In the rows, zero is written as 128.
Each path is a new rotation, seen through one point. The rows after it are directions, each followed by how far the rotation turns it, in degrees per step (0 if it stays put).
Each turn is a multiple of 5 degrees from 10 to 175, or 0.
Each row of a path follows its step; steps can be skipped.
path 1
step 0: [134 122 111 128 145 128 134 121 134 126 129 119 136 146 120 129 122 140
 133 129 122 124 142 118 123 149 137 130 131 122 137 123 121]
step 1: [119 124 126 127 119 126 129 138 141 119 144 122 142 128 119 128 137 126
 135 138 125 135 108 135 130 119 129 130 134 117 138 108 123]
step 2: [136 133 126 154 127 127 130 125 131 129 121 146 131 139 132 118 122 144
 138 124 139 128 116 130 135 118 128 117 134 124 129 132 139]
step 3: [130 129 132 125 136 127 146 114 125 125 123 130 129 120 116 121 138 123
 120 129 141 136 123 121 113 136 150 133 128 112 120 134 134]
step 4: [132 128 119 131 115 117 138 145 123 125 139 138 146 134 131 121 131 120
 123 137 118 128 134 129 138 138 133 136 123 123 122 140 110]
step 5: [124 126 118 122 107 135 125 131 124 125 117 135 136 119 130 116 140 144
 125 141 141 129 136 137 123 129 124 116 138 138 134 121 138]
step 6: [127 118 130 125 140 130 126 121 116 132 132 131 128 127 129 109 114 127
 110 126 143 121 114 138 132 121 122 137 129 134 107 127 128]
step 7: [123 132 131 124 115 136 126 122 121 118 114 138 127 126 135 135 123 127
 135 124 124 117 131 126 124 133 149 138 107 133 112 122 115]
step 8: [138 129 122 105 117 125 125 119 127 118 133 137 118 130 114 129 126 122
 132 125 123 138 131 135 133 142 118 122 141 145 131 130 116]
step 9: [126 131 114 122 133 127 129 138 116 141 127 119 137 135 121 124 119 139
 129 113 127 123 125 119 130 132 120 125 123 139 128 100 138]
step 10: [132 129 130 118 126 138 127 134 147 120 126 129 128 133 127 143 124 112
 135 130 141 124 104 125 127 114 127 128 117 130 118 124 138]
[127 126 129 131 127 126 129 133 123 126 130 130 131 128 132 131 129 125
 131 126 123 129 125 133 128 128 130 135 125 129 129 126 134]  130
[128 132 121 129 130 131 125 131 125 127 124 130 129 128 123 128 126 129
 127 131 124 127 122 130 122 128 129 130 131 128 126 131 127]  0
[127 129 125 132 126 128 129 133 128 129 125 128 128 128 132 125 134 120
 121 128 130 129 130 126 127 128 128 126 129 128 126 132 131]  45
[129 125 125 129 125 126 132 130 131 129 128 132 131 123 124 132 125 130
 128 126 129 130 127 125 128 128 124 128 127 119 128 131 132]  40
path 2
step 0: [122 136 132 133 125 119 115 130 119 106 136 138 123 132 133 133 127 127
 123 143 128 132 144 129 123 124 114 134 119 128 124 124 120]
step 1: [119 123 134 110 123 121 120 134 117 110 139 136 133 120 121 124 123 131
 126 142 124 132 132 144 119 134 135 128 132 139 133 122 127]
step 2: [124 125 123 121 126 118 115 124 120 110 138 129 143 133 126 123 122 136
 135 138 137 135 127 114 137 142 134 139 137 130 126 133 132]
step 3: [128 113 133 123 127 124 121 119 132 120 126 122 140 142 122 134 129 129
 121 138 129 141 140 118 132 123 138 134 139 128 132 110 132]
step 4: [112 118 133 131 115 132 130 127 134 123 131 132 134 138 130 141 119 143
 128 136 135 131 140 127 144 122 142 121 130 122 135 131 121]
step 5: [136 127 132 129 121 113 130 128 134 130 139 129 142 124 134 133 120 139
 131 148 121 120 143 125 133 111 135 132 116 125 127 131 127]
step 6: [122 139 146 121 119 119 109 112 137 136 134 129 126 120 138 123 129 140
 131 142 127 134 134 133 133 124 130 124 125 134 128 127 125]
step 7: [120 135 123 114 118 118 123 123 130 125 125 129 131 118 127 124 141 131
 131 141 141 126 120 121 128 115 148 125 127 141 127 130 123]
step 8: [126 143 119 122 122 118 129 118 124 124 122 129 131 130 137 143 149 134
 119 144 135 140 135 116 128 129 124 132 132 130 132 132 130]
step 9: [115 132 122 116 119 130 128 116 127 117 120 136 127 133 134 144 124 119
 111 143 126 129 136 132 116 128 136 129 120 126 124 122 121]
step 10: [126 138 114 122 119 125 126 142 130 116 136 140 135 127 132 124 117 129
 112 147 126 140 131 135 133 133 132 123 123 124 129 137 128]
[129 129 127 130 128 129 134 131 125 128 134 134 128 127 128 127 128 131
 127 128 132 128 125 129 127 126 132 123 132 131 135 128 127]  120
[127 127 125 128 133 128 126 132 126 121 131 130 125 130 126 128 126 126
 126 128 125 131 129 130 125 130 129 131 136 125 124 129 127]  35
[132 130 130 124 131 129 123 127 127 129 129 129 130 125 130 121 124 129
 128 129 127 132 120 127 130 130 132 128 128 128 127 127 131]  80
[133 131 130 131 132 127 127 120 128 130 133 131 128 130 130 129 128 126
 127 127 128 131 132 126 124 127 124 130 130 128 130 122 129]  130
path 3
step 0: [127 129 117 129 135 126 121 134 130 128 134 128 134 123 133 128 133 149
 132 106 112 136 133 119 123 137 126 126 126 128 139 129 129]
step 1: [130 126 120 120 127 119 147 123 145 130 132 122 126 125 123 125 115 128
 123 131 127 123 146 130 127 129 129 135 129 120 128 126 113]
step 2: [119 128 109 130 129 129 115 127 131 113 139 129 122 128 125 148 125 135
 132 138 131 120 126 120 124 127 134 128 139 133 117 125 128]
step 3: [127 131 135 135 130 117 113 120 137 133 134 127 134 116 124 125 127 122
 129 137 125 120 133 129 126 143 116 122 136 121 145 138 132]
step 4: [123 130 133 147 116 121 128 131 119 122 127 128 133 131 122 126 122 126
 133 130 113 128 129 128 123 119 123 132 131 118 119 113 110]
step 5: [132 130 134 125 132 126 131 140 135 120 125 113 142 129 125 141 123 141
 140 132 122 133 131 122 139 131 125 117 130 134 135 120 139]
step 6: [143 132 122 137 127 123 134 112 133 129 131 135 133 116 130 137 133 129
 122 116 131 136 144 126 118 126 124 136 128 131 136 115 128]
step 7: [117 115 117 122 133 128 133 123 127 119 132 131 128 121 118 132 107 135
 132 117 122 119 128 119 133 123 116 126 122 130 127 134 119]
step 8: [133 134 132 121 127 121 122 131 144 127 132 129 128 120 138 135 126 134
 128 129 129 120 132 125 119 150 127 123 143 128 111 127 120]
step 9: [130 133 119 134 125 121 122 117 127 122 136 135 121 131 127 118 117 132
 141 136 123 123 127 132 131 123 127 136 149 117 141 120 131]
step 10: [122 131 124 143 136 124 122 133 140 133 135 122 137 133 112 134 127 116
 142 126 114 129 128 130 128 135 133 119 122 133 126 124 121]
[130 129 128 128 127 127 129 127 122 129 126 131 124 124 126 126 132 128
 134 132 129 126 125 126 129 133 124 122 131 124 126 128 125]  70
[125 131 132 127 128 134 132 130 127 127 127 134 128 129 125 125 126 127
 126 131 128 128 128 123 121 130 132 127 127 131 131 127 131]  0
[133 129 133 130 129 132 131 126 127 132 133 124 130 127 131 127 132 128
 126 128 126 125 133 128 128 132 128 129 133 128 129 133 128]  140
[127 127 123 124 126 130 126 133 123 127 128 129 130 129 126 126 125 130
 127 128 125 127 130 128 136 129 125 128 132 132 134 131 130]  160
path 4
step 0: [126 130 121 137 117 135 114 125 117 118 131 127 123 131 135 131 135 136
 153 124 138 124 132 131 129 123 134 143 121 113 128 133 135]
step 1: [130 138 122 120 125 140 118 141 122 135 126 124 131 118 122 116 141 125
 138 140 147 132 132 121 131 124 128 137 128 113 135 123 138]
step 2: [130 127 133 126 131 138 133 134 129 123 136 131 119 128 133 117 135 108
 128 131 151 147 133 126 122 143 123 131 130 125 136 122 127]
step 3: [135 114 136 137 127 124 120 134 119 122 134 132 118 125 143 128 118 127
 140 121 129 145 140 136 124 145 126 130 131 120 136 129 136]
step 4: [131 121 122 135 141 118 122 138 115 137 134 117 122 134 133 116 127 134
 147 128 125 129 131 127 135 123 133 128 130 113 136 124 146]
step 5: [118 123 124 124 143 125 122 132 126 131 140 127 122 136 124 119 137 124
 145 134 142 131 122 114 138 131 138 129 118 119 129 116 117]
step 6: [119 114 133 133 132 136 109 130 128 134 122 132 125 123 119 130 123 125
 129 131 146 136 140 122 133 149 131 121 125 122 134 119 117]
step 7: [133 124 131 150 136 128 117 121 121 131 121 127 129 143 126 122 126 127
 126 133 137 133 141 140 123 138 128 114 136 121 133 117 138]
step 8: [144 125 127 130 136 121 119 117 129 120 136 129 133 143 127 121 135 135
 146 142 121 137 130 135 120 131 137 127 124 123 127 111 132]
step 9: [131 116 117 111 134 132 123 129 134 130 124 119 128 129 117 119 126 135
 134 135 118 132 132 122 122 142 139 137 115 119 138 112 124]
step 10: [116 128 121 132 135 132 125 129 125 128 115 118 116 142 123 117 128 130
 118 127 131 126 125 128 113 150 126 126 120 114 136 128 116]
[130 132 137 130 127 128 127 129 131 129 126 131 130 127 125 131 130 126
 127 131 135 128 130 129 125 129 129 128 129 133 129 126 133]  70
[125 129 125 127 129 126 122 130 127 124 127 126 123 125 126 126 130 126
 127 130 129 123 128 129 130 127 128 129 119 133 131 128 129]  80
[131 129 126 120 128 128 128 133 130 131 129 130 129 131 122 128 131 124
 126 125 129 133 130 125 129 125 132 129 125 127 127 128 125]  95
[130 134 130 132 129 128 121 129 124 130 129 130 130 131 129 125 133 129
 128 125 122 128 128 129 127 125 130 127 128 126 125 132 132]  100
path 5
step 0: [108 113 136 121 132 135 124 131 115 134 123 142 129 139 135 114 131 111
 139 129 134 120 124 148 135 128 132 134 133 132 128 127 122]
step 1: [133 136 123 136 145 121 136 138 125 133 132 128 130 116 143 117 117 140
 117 118 134 135 119 135 112 126 143 119 128 120 134 132 127]
step 2: [128 121 135 123 121 136 136 135 132 132 125 129 138 119 121 120 144 120
 129 129 112 111 130 136 136 129 137 113 119 117 110 134 132]
step 3: [116 136 133 123 123 125 122 134 127 135 144 106 116 129 136 113 124 124
 136 132 135 137 121 117 126 118 127 113 137 125 138 128 140]
step 4: [116 130 119 117 135 136 135 134 117 132 115 128 116 137 126 123 119 118
 110 138 130 120 128 138 137 136 129 136 132 118 115 142 122]
step 5: [132 148 126 130 138 120 120 137 119 148 131 137 134 131 139 120 129 142
 131 134 122 114 137 129 119 122 137 117 138 135 133 118 131]
step 6: [111 116 123 130 125 135 134 137 121 129 114 118 134  98 118 130 123 129
 124 140 121 129 127 131 132 124 137 125 119 130 120 126 138]
step 7: [124 131 134 120 136 133 129 111 151 134 128 123 118 138 125 109 123 127
 126 132 118 126 128 123 129 121 133 113 140 143 135 133 136]
step 8: [122 122 128 113 127 142 127 133 121 132 123 123 131 125 153 126 126 134
 121 143 137 122 118 119 122 141 127 143 130 129 112 129 128]
step 9: [126 131 134 129 155 137 126 134 118 129 134 131 131 131 128 131 124 128
 140 133 127 114 124 149 131 122 132 113 126 144 142 133 122]
step 10: [117 128 119 130 127 126 139 135 135 133 119 126 130 108 134 114 122 138
 126 115 120 117 119 113 117 125 132 132 105 124 130 133 127]
[126 131 131 123 126 134 125 125 132 127 124 126 128 130 129 128 129 128
 127 125 131 133 132 128 129 128 125 124 124 125 128 126 134]  85
[128 132 129 129 134 126 127 129 123 133 123 132 130 124 131 131 129 129
 126 122 127 129 128 132 131 126 127 128 124 129 129 125 125]  85
[126 130 126 125 126 122 125 128 130 127 127 133 131 134 131 125 129 127
 133 126 124 126 128 129 131 127 128 128 127 133 129 131 133]  155
path 6
step 0: [126 116 124 127 128 119 126 128 119 123 123 135 138 134 123 139 126 123
 130 144 143 125 138 138 125 131 111 111 125 131 145 131 124]
step 1: [126 137 127 129 134 127 140 130 115 147 116 133 133 109 126 137 123 115
 126 138 123 117 128 138 133 128 116 130 132 116 138 130 133]
step 2: [133 132 131 125 118 135 133 127 121 129 109 132 124 119 118 143 135 137
 111 141 132 144 118 127 126 132 124 122 119 121 126 140 130]
step 3: [111 134 121 116 132 112 140 144 119 127 126 139 132 131 127 126 139 131
 122 124 126 136 123 125 133 129 124 122 111 118 133 141 124]
step 4: [117 121 117 118 125 123 126 127 119 134 120 129 140 118 126 126 116 137
 122 128 143 133 137 133 115 125 128 115 122 115 135 115 118]
step 5: [123 131 120 136 125 125 118 125 108 141 129 129 123 126 140 146 126 122
 126 137 138 115 126 126 125 124 114 127 113 120 137 131 126]
step 6: [131 133 116 129 128 121 129 128 132 129 103 128 138 123 135 147 141 129
 127 139 132 128 125 128 132 138 125 127 140 117 141 137 123]
step 7: [129 138 118 116 132 130 131 131 119 122 125 139 140 122 115 139 122 115
 116 122 138 135 119 133 138 131 120 114 123 131 137 143 134]
step 8: [115 121 128 124 131 123 135 137 125 133 108 136 130 126 112 133 123 126
 140 139 124 139 125 140 126 126 121 123 110 119 139 121 131]
step 9: [123 127 130 124 119 119 137 134 114 144 130 139 123 119 127 131 131 134
 112 142 134 130 142 132 124 124 107 121 128 124 128 131 120]
step 10: [134 126 122 126 131 124 135 129 109 131 117 126 132 109 138 132 135 136
 119 127 126 120 118 125 121 132 133 125 118 105 133 137 127]
[125 127 126 128 131 131 128 129 133 128 130 132 126 132 128 125 127 126
 126 126 130 134 123 132 130 132 132 124 126 127 130 130 124]  85
[122 129 124 128 126 126 127 129 128 122 125 129 129 127 123 129 129 130
 127 122 129 129 130 129 131 131 132 131 126 131 125 131 134]  85
[126 128 129 130 125 126 130 125 130 121 129 126 125 135 130 130 130 129
 132 133 124 129 130 129 129 127 126 128 122 125 131 130 129]  130
[122 126 133 125 125 126 131 126 124 130 130 128 125 127 128 125 128 133
 126 128 125 128 127 123 128 129 132 124 127 123 122 128 127]  55
[129 132 128 128 128 129 131 131 126 128 128 126 129 127 130 120 132 132
 124 129 130 130 129 130 123 127 128 133 121 129 128 126 126]  55
[126 126 128 131 136 127 132 134 123 129 129 127 127 129 129 129 130 124
 134 126 127 123 123 127 127 130 131 129 125 128 128 129 129]  155
path 7
step 0: [126 129 132 121 123 119 128 145 135 130 119 119 127 139 122 120 137 125
 116 128 129 130 133 138 127 140 127 135 139 127 133 144 144]
step 1: [128 126 134 131 122 137 148 140 114 128 131 111 126 135 135 126 124 135
 118 133 134 112 126 128 130 126 117 133 129 136 136 132 126]
step 2: [138 124 141 129 120 132 128 143 129 130 116 120 132 128 118 120 136 129
 125 144 118 121 128 124 126 130 148 136 120 126 136 126 120]
step 3: [145 121 129 131 125 132 125 145 124 133 148 114 137 140 124 133 130 126
 134 129 132 134 130 133 132 122 131 118 135 132 138 121 125]
step 4: [125 124 121 137 144 136 120 138 139 121 131 121 134 132 129 133 130 135
 121 142 114 126 134 140 117 121 133 135 124 138 135 124 137]
step 5: [154 138 129 137 129 135 127 123 127 125 130 129 138 128 126 125 129 126
 109 126 130 128 124 136 117 114 128 123 135 128 135 141 129]
step 6: [131 128 123 140 142 118 125 120 119 127 126 124 130 137 135 126 135 135
 120 140 134 113 126 129 125 128 140 109 113 124 133 125 130]
step 7: [143 125 128 140 123 134 113 120 138 144 131 126 119 134 129 128 121 126
 125 129 137 122 129 127 133 127 143 130 129 121 123 131 146]
step 8: [125 127 121 153 132 122 123 139 136 134 123 127 117 135 137 126 136 120
 124 119 139 125 142 135 133 127 117 124 123 128 134 131 123]
step 9: [123 140 135 135 124 120 121 126 123 126 127 121 129 121 127 130 121 131
 118 124 143 117 143 121 128 112 135 148 122 132 132 131 135]
step 10: [130 148 133 138 118 132 128 133 123 137 124 131 135 125 138 142 130 113
 135 139 128 125 135 124 138 126 130 123 120 119 137 134 116]
[132 130 128 128 122 133 124 126 123 130 134 128 128 129 130 128 131 130
 126 127 127 130 128 125 132 128 120 127 129 127 129 129 129]  160
[127 130 133 129 130 130 128 133 126 126 127 135 132 129 128 126 127 129
 130 133 129 130 128 129 133 123 128 130 133 129 127 123 127]  45
